128 stands for zero in the data rows.
A hidden rule labels the rows of this table. It goes by one to three of the table's principal directions, not those with the most spread.
[ 99 163 133 133 104 128 198 154 148 156  94 145 145 134 128 101 167 121
 159 138  63 148 164  78  97 125 113 158 130 184 144  80 140  52 146 153
  89 120 131 116 135  83 121 148  94 214 134 147 133 139 121 112 153 151
 119 116] mg
[146  90 124 133 127 126 122 110 119 118 146 129 134  90 132 142 100 156
 116  87 146 154 133 144  87  85 156  99 102  98 126 176 115 176  85  82
 114 137 119 129  97 118 135 106 170  94  58  83 163 155 101 120 143 131
 117  84] mg
[123  94 107 140 151 123 101 118 167 102 163 121 130 124 122 109 107 119
 118 141 140  98 133 119 135 135 127 135  97  97 165 152 127 148 125 133
 132 159 162 162 101 148 145 131 168 144 113 118 133 127 133 151 119 120
 126 159] mg
[133 122 118 121 126 120 139 110  97 112 109 116 126 129 120 146 133 152
 119 128 153 123  89 137 108 134 116 122 147 139  90 126 108 106 122 131
 119 154 142 128 135 133 155 142 125 123 121 143 125 134 128  91 147 123
 137 112] mb
[119  96 121 144 144 128 140 118 107  85 148 126 131 147 126 137 135 104
 127 111 123 136  94 121 122 131 135 128 151 108 105 135 142  92 145 128
 149 120 105 139 137 133 142 124 130 138 132 133  89 121 153 129 147 123
 140 125] sq
[ 90 148 121 111  99 150 159 106 167 155 145 122 134 126 140 114 138 113
 135 216 144 109 126 109 129 127 119 143 112 183 156 111 118  78 104 151
 117 115 139 153 168  93 162 130 112 132 155 212 110 128 118 151 176 117
 122 157] mz
[128  75 140 145 149 126 129 135 118 117  86 117 127 118 103 152 118 125
 111 100 137 132  90 147 142 119 149 132 168 112 119 137 130 147 153 116
 148 126 132 129 126 157 121 117 128 127  98  96 150 118 106  99 115 107
 145 146] gs
[ 85 213 123 177  92 119 145 178 144 152 148 110 112 165 160 105 160 164
 174 108  90 151 164 133 121 133  93 119 132 154 118  63 140  42 142 125
 127 106 116  91 110  95 105 151 119 143 165 154  79  90 200 126 125 176
 118  72] mg
[163 119 143 107 150 120 157 122  92 136  65 154 152 112  98 148 149 134
  96  81 102 143 116 110 119  83 124 155 156 145 112 112 149 163 170 144
  95 173 132 123  97 133 124 150 124 174 107  79 201 170  85  67 121 112
 117 122] ch
[146 146 115 111 112 128 138 129 130 138 141 133 111 119 134 114 118 134
 141 154 131 122 137 139  97 155 116 104 109 145 101 136 105 119  78 127
 112 134 119 134 146 120 128 124 137 118 137 167 118 134 129 141 130 132
 123 120] gs
[ 72  72 148 184 129 143 194 125 200 123 119 113 148 113 111 129 127 133
 157 141 133 149 122 119 140 117 166 135 133 135 161 114 118  87 151 110
 140 110 134 118 131 115 113 115 118 175  88 127 107  86 114 137 167 145
 149 149] sq
[144 168 148 124 116 125 138 156 115 162 140 160 115 132 127 117 129 122
 139 126 104 144 137 126 133 149 112 162 158 146 115 101 161 121 140 140
 140 106 107 113 127 132 123 140 115 128 131 137 110 145 141 145 127 135
 115 101] bn
[150 148 122 105  94 144 120  59 111 151 140 111 154 122 156 109 148 106
 123 159 130 128 135  89 123  89 138 146  91 155 144 142 105 132 114 141
 113 133 122 121 152  67 143 123 101 118 185 149 146 153 116 137 167 132
 121 113] ch
[121 134 118 109 126 128 154  98 108 102 138 119 140 135 138 125 154 117
 116 146 127 132 114  99  80 106 125 143 102 143 121 138 114  92 106 141
 102 152 121 143 134  89 166 132 132 142 131 155 126 160 122 105 183 131
 122 114] tn
[100 116 125 136 131 127 120 152 156 118 153 143 112 123 126 122 123 101
 125 154 127 128 154 124 123 135 140 122 110 114 158 144 137 127 107 117
 126 104 120 158 130 130 138 116 155 127 107 146 119 138 126 154 125 124
 108 171] mz
[107 128 133 132 131 127 124 115 184 147 132 136 136 121 118 120 109 147
 139 153 137 122 152 124 138 146 131 124  93 144 159 120 117 138 140 149
 121 147 181 138 107 135 117 136 119 165 128 122 142 124 118 153 117 144
 144 144] sq
[161 162 126 130 115 106 133 169  76 124  96 147 107 123 123 115 144 137
 138  89  87 140 137 129 122 154 107 146 169 147  84  91 137 109 134 121
 106 130 110 111 124 133 121 151 125 147 142 115 129 139 142  96 101 139
 119 104] mb
[150 123 133 157  89 133 176 117 109 153  91 121 142  79 130 129 132 171
 136  87 124 168 131 136 117  73 142 126 153 158 112 110 112 123 116  80
 102 120 106  98 122  84 123 122 133 124  93 107 165 135  98  92 161 145
 115  76] mz
[133 121 112  99 139 159  95 140 143 133 175 104 131 115 128 135 102  87
 131 162 139  98 145 128 153 126 124 120  73 100 158 152  96 171 103 120
 146 109 122 156 161 122 135 100 130  87 159 149 113 120 121 189 138 121
 116 155] tn
[ 63 170 141 149 116 130 172 148 164 141 153 132 116 141 128 116 156  92
 161 164 103 163 151 118 109 139 137 142 131 162 134  95 129  56 133 143
 138  75 111 138 138  90 120 122 114 158 153 170  82 131 151 168 157 151
 129 141] tn
[131 159 116 131 120 113 125  82  74 118 114 120 136 173 136 144 160 172
 125  86 129 123  84 129 109 124  96 109 165 149  70  93 142  83 176 166
 130 186 155 105 102 127 123 185 106 157 186 118 134 119 179  77 106 139
 145  76] mz
[125  89 154 161 117 121 172  98 135 149 100 150 155  91 119 135 114 179
 128  99 139 167 132 130 133  90 171 114 163 144 142 126 147 137 147  87
 124 108 132  96 113 111 110 130 121 143  63  65 168 138  92 114 141 137
 130 107] tn
[143 171 131 135 117 117 131 153 116 132 132 142 110 140 133 125 132 166
 130 115 114 136 136 145 128 145 102 113 129 158  95  82 146 102 132 125
 117 146 119 115 114 127 126 147 126 137 157 142 115 126 162 106 115 151
 122  93] sq
[216 124 119 100 149 119  63 112  60 111 119 122 119 125 131 135 114 118
  82  59 137 113  90 155 138 107 113 138 142  94  85 151 136 217 139 130
 148 175 118 127  96 158 129 125 166  78 146  84 174 152 135  98  78 101
 130  93] mb
[ 82 123 121 190 124 124 115 166 178 118 112 101 123 133 134 125 129 148
 167 109 117 134 172 139 181 141 133  99 120 117 155  95 113 108 160 110
 129  96 139 110 120 141  88 132 116 146 151 108 103  55 154 141  89 155
 151 160] tn
[ 84 155 117 188 144 115  99 186 183 106 121 105 133 168 153  99 138 146
 167  88  84 110 187 122 211 152 111 125 123 108 180  73 151 102 197 132
 142 108 153 102  99 153  70 154 117 170 180  86  98  40 186 148  56 156
 156 156] ch
[ 97 139 123 169 123 119 122 159 119 108 103 107  99 159 131 131 144 140
 148 105 121 119  94 158 158 161 109 123 192 140  88  80 141  68 165 137
 152 121 124 116 129 158 107 151 120 136 171 146  89  64 181 103  84 125
 154 137] ch
[ 80 133 138 164 140 121 145 174 182 145 124 172 131 145 115 126 121 146
 142 112  95 134 167 125 161 147 131 111 159 119 170 106 179 106 168 123
 134 103 153 136 109 159  86 135 128 187 100 115 125 106 138 155  89 140
 115 163] mg
[ 88 110 135 183 156 122  96 139 153 114 165 139 135 155 116 125 109 159
 146  92 125 118 139 137 187 149 139 106 156  67 166 119 177 116 187 106
 171 113 154 123  97 166  86 133 122 161 117  63  96  76 171 173  92 151
 124 149] ch
[123 145 141 128 135 119 157 178 161 152  92 142 140  97 111 116 122 140
 135 131  96 141 179 124 153 128 145 143 126 148 172 105 126 141 128  96
 104  94 143 122 127 122 110 114 118 153  97  92 155 141  87 133 126 139
 120 146] sq
[111 132 115 155 166 111 101 187 133  82 138  94 104 132 122 143 111 130
 114 102 142 120 126 177 168 142 132 108 139  92 130 122 112 141 132  86
 166  99 132 146 121 155 120 114 170  86 134 112 107 106 156 138  98 129
 138 154] tn
[ 45  83 147 171 112 139 193  76 239 137 105 152 152 162 140 134 140 157
 136 172 157 141 127 119 113 124 154  88 129 156 183 130 161  68 148 163
 134 124 169 130 118 132 119 130 112 185  80 167 125  91 116 115 143 133
 166 160] bn
[132 111 144 147 136 123 131 113 132 144 100 134 146 125 105 138 122 176
 110 112 144 121 114 126 156 114 123 137 146 132 146 104 149 139 179 130
 131 166 171 114 100 141 128 153 114 163 108  87 164 128 117  98 125 137
 124 125] ch
[121 165 112 141 114 123 113 127 143 142 154 126 108 131 122 119 137 106
 154 151 126 137 155 134 133 157 114 120 119 138 111 111 103 117 127 148
 130 112 132 140 127 127 123 137 126 131 184 154  98 125 159 170 113 143
 131 144] tn
[132 109 128 145 139 128 119 148 153 119 129 116 121 106 122 113 131  71
 115 139 119 140 145 122 156 106 152 160 117 119 155 137 122 157 128 110
 132  96 101 146 129 122 138  96 156 114 126 127 131 139 115 143 132 111
 122 174] mb
[178 133 102  98 103 116 137  69  98 138 102 105 141 108 132 105 131 152
 120 155 141 107 100 113  91 132 112 147 118 178 101 129  86 117  99 147
  95 180 169 124 137 102 170 150 115 135 152 136 162 164 107  90 156 122
 145  87] bn
[106 175  80 140 131 109  84 151 116 100 153  75  99 165 144 130 128 135
 151 135 145 105 126 158 133 179  86  88 115 117  87 117  74  86 119 141
 144 123 154 138 143 141 132 145 133  96 199 169  70  92 195 148 102 141
 153 129] mg
[141 112 171 109 106 134 165 102 112 179  99 163 134  90 100 131 116 145
 132 146 139 149 104 135 111 133 165 146 178 157 119 133 141 135 117 109
 132 106 128 105 146 119 120 112  92 133  74 101 154 157  76 126 152 125
 120 111] tn
[ 82  79 138 145 110 168 165 112 212 159 152 127 145 130 119 115 128  90
 164 198 135 113 127  98 135 136 138 143 111 132 178 130 136  95 133 152
 146 108 130 132 156 124 134 113 102 160 110 173  89  86 120 172 163 121
 132 164] mg
[147 131 108 150 127 117  79 133 109 109 135 126 107 143 140 116 121 133
 131  92 125 110 125 149 161 149 111 108 155 107 105 119 145 135 146 127
 146 134 124 128 114 159 108 142 148 117 166 117 118  94 173 134  66 123
 134 136] tn
[146 213 130  74 130 111 103 157 108 173 138 150 114 138 132 112 119 119
 136 161 112 121 161 141 138 179 110 131 135 152 121 116 131 141 113 143
 136  81 141 123 152 133 116 127  98  98 165 129 118 162 132 176 100 126
 126 123] ch
[108 179 111 103 132 110 110 132 153 140 167 130 103 145 131 109 114 124
 134 197 146 107 134 147 114 188 110 118 111 154 123 127 113 101  94 153
 137 116 165 158 139 136 147 131 133 114 157 176  96 147 151 173 122 125
 138 145] ch
[129 120 129 126 153 125 117 117 123  76 133 119 119 184 149 124 149 107
 108 108 136 111  83 132 110 138 117 135 134  93 109 148 154 113 137 160
 154 164 110 127 113 154 130 124 151 123 130 148  99 105 165  96 117 115
 149 123] sq
[109 161 140 130 117 102 148 116 153 142 108 128 131 115 135 127 118 196
 119 142 157 142 136 144 109 132 141 124 118 170 137 120 104 122 109 117
 107 148 181 114 105 114 131 144 135 130  97 125 160 153 109 103 140 150
 140 102] sq
[120 125 116 119 143 111 116 125 130 114 119 103 121 141 128 134 130 123
 113 127 147 119 103 143  92 132 124 124 123 122 116 147 108 134 120 144
 138 148 158 133 111 138 142 133 152 112 114 123 142 142 135 105 114 114
 147 120] mg
[ 80 126 147 169 112 127 170 135 171 147 144 149 144 105 127 133 131 146
 140 129 118 176 176 111 124  91 164 127 121 138 179 121 140 113 129  93
 117  84 127 124 110  94 124 125 131 148  80 108 136 148 108 146 166 157
 108 124] ch
[100  95 143 127 146 137 157 127 153 130 125 128 126 117 101 143 137  82
 114 177 152 135 104 125 130 115 146 152 140 137 135 134 129 128 134 139
 138 107 110 147 146 132 154 116 134 122 101 157 119 141 104 132 158  96
 125 185] tn
[130 103 119 114 143 139 125 137 114  97 163 111 123 105 129 129 132  57
 108 146 126 139 133 111 105  90 150 150  91 101 142 170 107 150  87 105
 126  99  77 165 147  96 164  89 165  90 114 144 122 167 107 149 175 110
 104 155] ch
[ 91  78 130 165 141 141 171 128 163  94 142 101 141 108 118 138 133 120
 138 120 132 145 124 121 111  90 156 133 108 107 149 140 106 113 120 101
 126 128 111 138 117 108 133 112 153 143  88 119 118 111 115 126 174 137
 129 137] bn
Here are more rows. What is the label of each one?
[142 129 113 165 117 114 129 135 112 118 133 119 133 109 133 124 124 166
 144  75 111 150 154 127 124 111 123 114 123 122 118 113 116 126 135  98
 111 136 129 111  98 113 121 147 142 139 124  85 138 127 143 119 124 158
 124  86] ~ ch
[139 191 129 131 100 117 121 152 121 167 141 147 121 137 151 113 126 160
 157 120 108 145 169 133 138 149 105 118 133 151 116  96 143 116 128 128
 120 101 119  92 126 123 110 147 107 115 147 128 107 123 156 146 110 150
 124  82] ~ tn
[137 115 125  99 139 139 112 147 146 148 137 142 133  97 116 127 102 113
 116 155 129 107 155 126 152 119 128 137 107 125 172 137 136 178 113 118
 121 111 137 154 134 137 143 118 138 110 105 115 156 147  90 158 124 106
 108 161] ~ mg
[132 128 124  90 140 127 114 131 125 118 148 123 130 120 140 129 108 135
 100 154 153 108 123 133 107 120 134 128  94 114 151 168 119 154  77 108
 120 134 135 144 136 123 159 108 154  84  85 137 140 158 103 127 153 113
 111 125] ~ mz
[142 192 103  96 116 118  98 115 114 128 159 125 110 148 141  90 136 117
 134 175 128  89 132 127 129 180  94 144 122 148 125 113 120  98 105 157
 133 135 156 151 141 121 149 143 123 124 196 164 103 141 160 159 122 133
 127 131] ~ tn
[142 127 142 154 121 127 102 130 136 146 123 133 115 124 134 123 130 102
 129 103 121 154 142 145 156 114 147 133 149 115 127 131 146 166 146 123
 149  94  96 112 112 141 100 110 136 101 138 106 132 118 135 140  92 120
 134 136] ~ bn
[146  38  97 131 178 143  82 134 175  89 187 117 155  88 117 121  72  93
 108 132 139  92 171 104 171  96 148 113  40  47 208 192 114 222 114  89
 125 137 135 176 120 144 143  96 186 119  86  84 148 129  98 191 127 110
 105 194] ~ mb
[124 153 141 124 134 115 142 157 146 155 120 144 121 110 114 120 106 133
 135 138 126 140 144 150 140 159 143 141 156 138 141 127 123 139 117 110
 144  82 149 129 134 140 113 111 126 118  98 114 129 147 106 162 125 131
 134 131] ~ ch
[125  75 135 150 117 160 148 122 150 124 152 119 143  98 128 125 125  94
 149 124 122 141 142 106 132  93 159 139 107  96 155 153 117 147 114  98
 131 107  82 122 141 106 118 101 137 124 103 121 117 106 110 156 159 132
 112 137] ~ tn
[120  90 138 150 135 142 113 130 142 135 115 139 136 144 118 138 121 129
 128 103 120 114 116 125 168 125 131 119 154 104 143 123 166 138 178 134
 149 137 133 121 122 161  97 131 114 156 129 109 134  86 137 128  89 119
 128 152] ~ mg
[ 88 140 126 187 184  69 105 172 100  73 151 137 112 143  97 162  91 239
 137  24 145 138 118 195 152 175 133  64 197  73  89 102 146 118 182  71
 166 140 188 114  56 191  74 177 164 147  90  13 114 101 192 135  53 170
 140 101] ~ mb
[ 81  95 138 148 135 153 140 110 182 123 181 117 150 153 139 132 136 101
 153 135 129 136 131  98 106 105 139 134  84  90 161 151 139 118 142 151
 146 134 116 119 110 120 123 121 128 145 104 133  91  98 148 157 158 138
 132 117] ~ mz
[167 163 102  91 153  83  86 114  85  92 125 128 120 134 122 117 110 165
  91 127 147  99 112 140 115 176 112 133 121 127 110 143 102 141 108 130
 117 179 202 154 111 149 161 144 146 128 138 108 150 182 131 110 117 134
 139 111] ~ sq
[108 119 131 171 170 120  96 163 150 103 175 127 140 133 121 122 104 140
 136  71 112 130 162 132 181 120 144 120 120  60 172 126 155 155 174  87
 162 112 138 125  86 144  88 120 153 144 111  47 115 102 161 178  98 155
 115 136] ~ mb
[188  86 119 149 115 149 114 121  88 118 130 128 131 128 119 115 121 150
 157  84 109 104 102 125 155 143 100 115 148 101  82 104 152 116 152 115
 127 168  90  95 135 149 114 134 104 154 150 104  95  64 162 111 111 138
 121  96] ~ sq
[137 155 123 124  91 127 129 140 125 170  92 124 130 114 133 103 133 142
 150 157 114 112 140 117 162 147 109 155 152 181 135  82 128 102 137 132
 109 109 145 105 154 121 136 147  88 135 154 138 130 113 123 120 120 123
 130 127] ~ mg
[114  41 128 147 154 149 154 118 126  91 116  99 152 113 104 138 133  82
 126 116 120 125  88 103 136  92 157 149 139  99 138 146 123 116 154 113
 140 125 105 140 148 120 137 104 126 155 106 105 124 107 107 120 162 107
 134 162] ~ mz
[139  55 149 137 130 168 151 123 142 109 137 124 131  77 120 152 123  77
 103 127 155 148 119 136 145  57 174 135 116 101 151 158 125 191 103  79
 140  99  50 143 144 110 139  80 171  75  84 135 142 127  84 131 163 104
 105 166] ~ sq
[106 111 138  99 130 152 144 123 134 127 133 120 148 117 131 141 122 133
 119 168 154 101 117 125 146 113 146 128 124 125 170 139 128 130 106 101
 136 106 128 131 167 113 142 113 113  99 106 135 127 119  97 136 162 115
 115 149] ~ mb
[156 171 120 107 112 128 112 128 123 138 138 108 120 109 151 108 125 108
 128 156 139 134 155 142 140 128 135 133 101 140 134 137  91 151  81 106
 127  84 107 126 155  98 139  95 131  66 154 146 118 145 118 155 146 131
 130 123] ~ sq
[111 139 113 108 128 125 141 131 147 121 122  99 132 109 132 105 126 118
 109 202 150  97 128 120 141 131 136 149 107 160 167 129  93 106  91 110
 117 112 153 155 170  96 168 114 136 113 132 170 132 148 101 134 168 114
 121 175] ~ mb
[119 157 125  95 134 121 128 135 138 145 108 155 121 151 124 122 152  86
 114 164 111 120 142 110 117 143 107 144 131 152 138 122 150 122 138 182
 117 123 141 154 131 140 142 138 120 149 145 159 140 159 120 127 110 104
 128 168] ~ mg
[133 120 125 120 131 121 127  83 111 129 116 144 140 139 121 137 136 147
 107 131 144 115 100 115 129 121 118 129 149 143 116 124 147 125 157 156
 119 172 155 133 117 139 140 161 122 155 137 129 152 142 128 103 122 115
 127 136] ~ tn
